Some points, each followed by its number:
np.array([-26, -39, -33, 21, -2, 11, 9, 36, -30, 82, 6, -55, 12, 11, 39, 44, -76, 65,
          -16, 33, -89, 17]) 0
np.array([-1, -9, 70, -78, 43, 21, -18, -3, 8, -66, -13, 105, -65, 6, 7, 37, 89, -32,
          5, 34, 35, 10]) 1
np.array([-33, -61, -6, -53, 8, -65, -7, 7, 34, -59, -16, 44, -74, 22, 9, -39, 27, 4,
          -25, -38, 55, 0]) 2
np.array([-44, 35, -61, -2, 40, -11, 60, 7, -63, 25, 3, -16, 21, 21, 41, 21, 38, -11,
          -19, 15, 20, 2]) 3
np.array([13, 9, -24, 4, -55, -24, 11, -82, 67, -40, -9, 39, -7, 16, -39,
          -31, 87, -23, 17, -127, 13, -7]) 4
np.array([-8, -74, 42, 17, 22, -50, 109, -65, -96, 31, 72, -41, 30, -41, -43, -36, 68, -41,
          -4, 3, -23, -41]) 5
np.array([3, 28, -18, -4, -60, -44, -20, 101, 61, 18, 68, -58, -21, 1, -29, -73, 53, -24,
          84, 36, -26, 11]) 6
np.array([-16, 46, -32, -19, 59, 40, -88, 29, 47, 23, -24, 7, -91, -10, 103, 29, -45, 5,
          68, -16, 9, 22]) 7
np.array([89, 73, 5, -53, -3, 53, 3, 96, -52, -4, -30, -50, -42, -4, 89, 32, -76, -7,
          -49, 103, 39, -5]) 8
np.array([-26, 54, 48, -14, -64, -68, -32, 125, 73, 11, 25, -77, -13, 17, -32, -31, 46, -46,
          93, 23, 4, -3]) 9
np.array([37, -28, 13, -48, -42, 43, -55, 54, 126, -31, -32, 71, -8, -9, -45, 6, -50, 55,
          -33, 22, -53, 15]) 10
np.array([31, -8, -22, -32, 53, 42, 3, -48, -72, -11, -39, 17, -18, 29, 34, 90, -41, 13,
          -44, 34, 18, -17]) 11
np.array([-10, 9, -24, 35, 3, 3, -111, -21, 7, -57, 38, -4, 3, 39, -16,
          3, 35, -8, 86, -54, 12, 15]) 12
np.array([3, -120, 51, -9, 59, 5, 17, -62, -13, -58, 51, 78, -32, -7, 22,
          -41, 75, -18, 23, -80, -30, 29]) 13
np.array([3, 31, 7, -6, -19, 18, 1, -76, 6, 15, 42, 33, 36, 16, -34, -37, -28, -46,
          -16, -22, 5, -14]) 14
np.array([-16, 65, -8, 9, 6, 79, -86, 45, 3, 17, 23, 16, 52, -4, -6, 36, -70, 13,
          35, 37, -4, 51]) 15
np.array([-20, -23, 19, -38, -15, 4, 26, 21, -25, 71, 33, -49, 13, -18, -3, 40, -8, -8,
          37, 60, -48, 1]) 16
np.array([-12, 41, 28, -43, 38, 58, 24, 2, -7, 73, 9, 9, -7, -25, 43, 77, -55, 7,
          -5, 57, -6, 8]) 17
np.array([-43, -24, -20, 68, 16, -3, 11, -63, -55, 56, 31, -60, 52, -2, 27, 49, -7, 29,
          17, -30, -44, 26]) 18
np.array([17, -22, -22, -17, 13, 30, -11, 2, -59, -27, -17, 16, -42, -19, 27, 39, 15, 18,
          -24, 26, 18, 22]) 19
np.array([-2, 95, -6, 26, 39, 23, -119, -62, 55, -5, -1, 66, 0, -18, -17,
          8, -3, -23, 97, -17, 20, 23]) 20
np.array([14, -45, 31, 4, 75, 21, -13, -41, 0, -14, 19, 84, 27, 14, -42, -19, 42, -17,
          -4, 15, -29, -7]) 21
np.array([-3, -101, 2, 3, 46, 19, -60, 25, 52, -41, 17, 55, -36, -3, -35,
          1, 34, -5, 45, -15, -15, 18]) 22
np.array([-29, -15, -27, -40, -75, -42, 29, 92, 114, -8, -19, -9, -73, 11, -22, -54, 0, -11,
          -5, -51, 31, -10]) 23
np.array([-14, 30, -10, 32, -76, -81, 57, 33, 7, 0, -1, -91, 8, -7, -23, -14, 97, -37,
          9, -35, 33, -50]) 24
np.array([41, 100, 28, 2, -4, -18, -46, 46, -12, -71, 11, 6, -73, -39, -22, 4, 88, -55,
          111, -7, 70, -14]) 25
np.array([-14, -8, -16, 21, 7, -19, 28, 53, 36, -12, -29, -4, 3, 35, -3, -30, -3, 39,
          -51, -46, -3, -27]) 26
np.array([29, 44, 9, -26, 46, 124, -23, -44, 6, -13, 65, 50, 7, -25, -88, -7, -28, -11,
          -26, 15, -1, 33]) 27
np.array([-30, 14, -25, 43, -48, 14, 18, 19, 17, 21, -7, -18, 62, 3, -44, -43, -58, 45,
          -32, -28, -35, -19]) 28
np.array([-12, 15, -43, 13, 30, 13, -28, 11, -70, -20, -1, 24, -11, 31, -2, 36, -15, 25,
          1, 2, 4, -25]) 29
np.array([-15, -16, 9, -13, -79, -36, 65, -7, 15, 8, 4, -13, 8, -11, 19, -80, -25, 3,
          -44, -26, 34, -34]) 30
np.array([36, -59, 62, -74, 27, -1, 13, -80, 26, -19, 2, 68, -13, -34, -86, 4, 15, -37,
          -28, 7, -6, 15]) 31
np.array([-17, -64, -59, 15, 24, -46, -2, -24, 40, 21, -30, 24, -2, 9, 74,
          48, -15, 35, -127, -23, -38, 42]) 32
np.array([-50, -78, 19, 7, 18, 13, 16, -7, -13, 55, 83, -15, 18, -4, 45, -17, -25, 15,
          16, 7, -82, 54]) 33
np.array([24, 107, -44, 31, -16, 28, 52, -30, -94, 4, -57, -3, -2, -7, 16, -3, -71, 9,
          -89, -7, 59, -53]) 34
np.array([1, -35, -39, 24, 29, 3, 17, -45, -17, -51, 9, 35, 34, 22, -11, -44, 6, -7,
          -17, -29, 32, -10]) 35
np.array([-4, -84, 29, -64, 18, -17, -5, -3, 56, 18, 12, 35, -43, -10, 17, 41, 15, 13,
          -18, 18, -27, 44]) 36
Which three points above are nearest to each new point? Their numbers follow each, nearest first.
np.array([34, -23, -19, 23, 7, 39, 9, -42, 27, -74, -30, 64, 13, 2, -27, -32, -14, 28,
          -66, -46, 2, -30]) -> 35 26 21
np.array([40, -29, 53, -29, -37, 37, 21, 37, -42, -19, -3, 8, 67, 2, -65,
          -12, -45, 16, -105, 72, -32, -1]) -> 28 19 16
np.array([68, -1, 8, -60, -17, -20, 56, 38, -6, -67, -8, 6, -62, -12, 3, -23, 13, -14,
          -44, 32, 18, -38]) -> 19 2 30
np.array([-1, 0, -5, 3, -36, 38, -34, -53, 47, 64, -10, 6, 80, -24, 1, -40, -93, 31,
          -23, 11, -29, 25]) -> 28 14 15
np.array([-14, 69, -55, 27, 10, 14, 74, -18, -71, 11, -106, -29, -19, -11, 2,
          1, -51, 20, -78, -22, 94, -52]) -> 34 3 29
np.array([50, -54, -6, 1, 30, 50, 31, -28, 46, -29, -31, 94, 43, -9, -37, -30, -39, 16,
          -97, -38, -3, -24]) -> 35 21 26
np.array([39, 120, 68, -70, 60, 72, 0, -108, -25, 109, -21, 7, 27, -27, 5,
          47, -77, -33, -40, 81, 21, -3]) -> 17 11 27
np.array([-33, 55, -81, 17, 6, -39, -8, -32, 16, 28, -7, 9, -20, -8, 58, -11, -14, -15,
          17, -27, 51, -5]) -> 3 29 35
np.array([21, -8, 22, -53, 10, 5, 125, -67, -48, 17, -11, 10, -59, -38, 30,
          -51, -31, -5, -41, -10, 73, -100]) -> 30 34 35
np.array([-12, 28, 35, 27, -16, -17, -29, 12, -11, 25, 29, -65, 6, 19, 12, 21, 45, -11,
          66, 25, -13, -17]) -> 16 12 29
np.array([-23, 30, -28, -18, -10, -1, -38, 96, -21, -54, -12, -2, -80, 33, 17, 2, 19, 45,
          34, 9, 2, -17]) -> 29 19 26
np.array([7, 80, -42, 23, 10, 14, -72, 47, 31, -6, -44, 10, 16, 47, -8, 6, -70, 35,
          -33, -18, 7, 26]) -> 15 29 26
np.array([47, 25, 31, -19, -60, -19, 6, 56, 6, -55, -8, -2, -28, -10, -69, -1, 73, -58,
          -13, 12, 22, -52]) -> 24 25 26
np.array([-28, -19, 38, 2, 39, 17, -12, 13, -16, 74, 18, -25, 9, -18, 41, 43, -17, 34,
          27, 82, -47, 39]) -> 16 17 0
np.array([6, 28, -2, 9, -17, -27, 32, -49, -16, -24, -15, 9, 23, 18, 7, 0, 63, -6,
          -80, -32, 41, -11]) -> 35 26 3
np.array([9, 61, -22, 2, -52, 40, -54, 111, 72, 4, -20, -21, -38, 29, -33, -20, -80, 23,
          12, 19, 6, 9]) -> 15 10 23
np.array([-12, 53, -39, 8, 17, 24, -86, 43, 68, 83, 38, -11, -4, -4, 8, 47, -91, 27,
          89, 40, -36, 72]) -> 15 7 17
np.array([88, 72, -25, -8, -14, 14, -36, -29, 45, 5, -19, 30, 70, -49, -87, -4, -28, 0,
          -38, -5, 16, 14]) -> 14 27 28
np.array([4, 71, -16, 32, 23, -6, -59, 77, -36, -54, 26, -7, 10, 5, -10, 73, 57, 0,
          21, 13, -1, -11]) -> 29 12 19
np.array([-62, -67, -41, 56, 6, -44, 18, 31, -54, -3, 64, -29, 13, 31, 16, -47, 34, 12,
          26, -16, -46, 10]) -> 33 18 35
np.array([-16, -66, 28, -48, 14, -17, 73, -75, 10, 33, -48, 24, 14, -23, 28, 11, 1, 28,
          -50, -11, -17, 21]) -> 36 32 31
np.array([-7, 38, -25, 60, 6, 35, 16, 11, -71, 68, 26, -82, 61, 7, 56, 37, -86, 21,
          14, 53, -22, -17]) -> 0 18 16
np.array([-21, -41, 54, -43, 54, 16, -1, -67, -13, 31, 23, 10, -31, -39, 25, 69, 29, -44,
          24, 41, 3, 28]) -> 36 17 19
np.array([-37, -49, 79, -53, -6, 33, -57, 42, 124, 22, 18, -15, -44, 10, -7, 29, 22, -1,
          58, 28, -26, 61]) -> 36 22 10
np.array([-1, 30, 6, -58, 14, 0, 26, -33, 28, 39, 7, -5, 30, -39, -6, 6, -6, -39,
          25, -21, -14, 4]) -> 14 16 17
np.array([22, -56, 39, -3, -39, -28, 35, 32, -45, -62, 12, -6, 55, 17, -61, -37, 49, 4,
          -14, 2, -37, -17]) -> 35 26 21
np.array([26, 47, -51, 37, -25, 27, -37, 64, -30, 26, -9, 10, 28, 22, -23, -27, -92, 7,
          -46, 3, -9, -28]) -> 28 29 26
np.array([-5, -23, -3, 54, -81, -23, 58, 25, 13, 61, 22, -51, 50, 27, -31, -12, 2, 14,
          -34, -36, -37, -5]) -> 28 26 30
np.array([24, 55, -23, 7, 2, 15, -14, -28, -57, -44, -2, 7, -60, -2, 12, -36, -27, -36,
          65, 6, -25, 3]) -> 29 19 14
np.array([-2, 82, -30, 40, -14, -21, 15, -4, 1, -12, -24, -11, 23, -20, 62, -21, -1, -10,
          42, -43, 35, 36]) -> 3 35 26
np.array([6, -67, 103, 21, -10, 78, -25, 45, -66, 13, 85, 9, 84, 25, -52,
          5, -37, 13, 23, 50, -102, 30]) -> 33 16 21
np.array([-33, -15, -85, 85, -30, -37, 48, -50, -52, -35, -45, 14, 54, -4, 1, -89, -22, 22,
          -67, -67, 8, -57]) -> 35 28 30
np.array([1, 40, -8, 37, -53, -59, 107, 27, -35, 0, 17, -84, 19, 22, -15, -2, 75, -53,
          -10, -26, 37, -44]) -> 24 3 30
np.array([-3, -51, -25, 11, 47, 36, -1, 23, -78, 34, 30, -31, 14, 32, 48, 32, -74, 9,
          -3, 41, -81, 21]) -> 0 33 16
np.array([-20, 59, 26, 18, -12, -16, 43, -52, -13, -4, 24, -16, 57, -7, -42, -21, 61, -35,
          -17, -39, -21, -4]) -> 14 35 24
np.array([31, -48, 114, 5, 31, 66, -63, 16, -42, 26, 60, 30, 53, 14, -51, -7, -49, 5,
          7, 70, -64, 3]) -> 21 16 27
np.array([-1, -13, -43, -5, 78, 52, -23, -42, -76, -50, 16, 53, -74, 48, 4, -24, 2, 4,
          112, -28, -7, 6]) -> 29 12 35
np.array([9, 37, 64, -79, 36, 82, -58, -106, 28, 84, -37, 39, 56, -49, 20,
          86, -99, -21, -50, 36, -1, -2]) -> 17 11 27
np.array([-9, 111, -32, 20, -2, -8, -34, 47, -28, -40, -21, -12, -2, 33, 0, 17, -42, 3,
          -10, -23, 35, -32]) -> 29 26 34
np.array([-23, -1, 19, 16, 9, -19, 17, -22, -51, 27, 53, -46, 48, -13, 15, 30, 41, 12,
          -23, 21, 22, -44]) -> 3 18 16
np.array([-26, 9, -12, 79, 23, 41, 3, 9, -75, 73, 51, -58, 75, -6, 46, 22, -58, 44,
          39, 24, -31, -22]) -> 18 0 16
np.array([15, 34, 16, 1, 8, -11, 33, 25, -19, 23, -10, -26, 17, 14, 33, 31, 10, 43,
          -19, 16, 14, 4]) -> 3 19 29
np.array([16, -4, -42, 54, -7, 52, -75, 46, -28, 18, 37, 14, 70, 23, -39,
          -28, -118, 39, -1, 11, -55, 33]) -> 15 28 0
np.array([-2, -87, 92, -43, 95, 33, -72, -70, -27, -50, 86, 60, 29, -18, -64, 22, 70, -44,
          63, 1, -71, 67]) -> 21 13 22
np.array([-19, 26, 4, -16, 73, -7, 17, -87, -32, 50, 18, 1, -8, -36, 28, 37, 76, -46,
          0, 22, 38, 9]) -> 3 19 17
np.array([12, 85, -19, -50, 19, 103, -75, -54, 33, 1, -6, 27, -38, -35, 18, 29, 16, -17,
          59, -33, 31, 2]) -> 20 7 27
np.array([7, -7, 18, -48, -29, -24, -14, 102, 90, -5, -7, -28, -84, 29, -11, -8, 38, -10,
          9, 22, 11, -18]) -> 23 9 6
np.array([44, 54, 72, -90, 31, 75, -7, -127, 8, 73, -13, 32, 65, -61, 16,
          72, -76, -11, -61, 62, 9, 33]) -> 17 27 11
np.array([43, -70, -50, 3, -24, -10, -14, 64, 4, -8, -12, 27, 15, 45, -26, -19, -62, 50,
          -37, 3, -26, -7]) -> 26 28 29
np.array([51, 68, 87, -88, 44, 80, -2, -104, 4, 88, -25, 58, 43, -61, -25,
          78, -63, -16, -48, 116, 14, 1]) -> 17 27 11
np.array([-10, 23, -21, -22, -13, 22, -79, 38, 58, 28, 28, 35, -13, -5, 7, 30, -52, 37,
          63, -8, -23, 61]) -> 15 7 20
np.array([-1, 76, -5, 18, -5, -16, -47, -5, 2, -48, 15, 30, -11, -14, -31, -11, 24, -29,
          60, -40, 16, 16]) -> 12 20 25
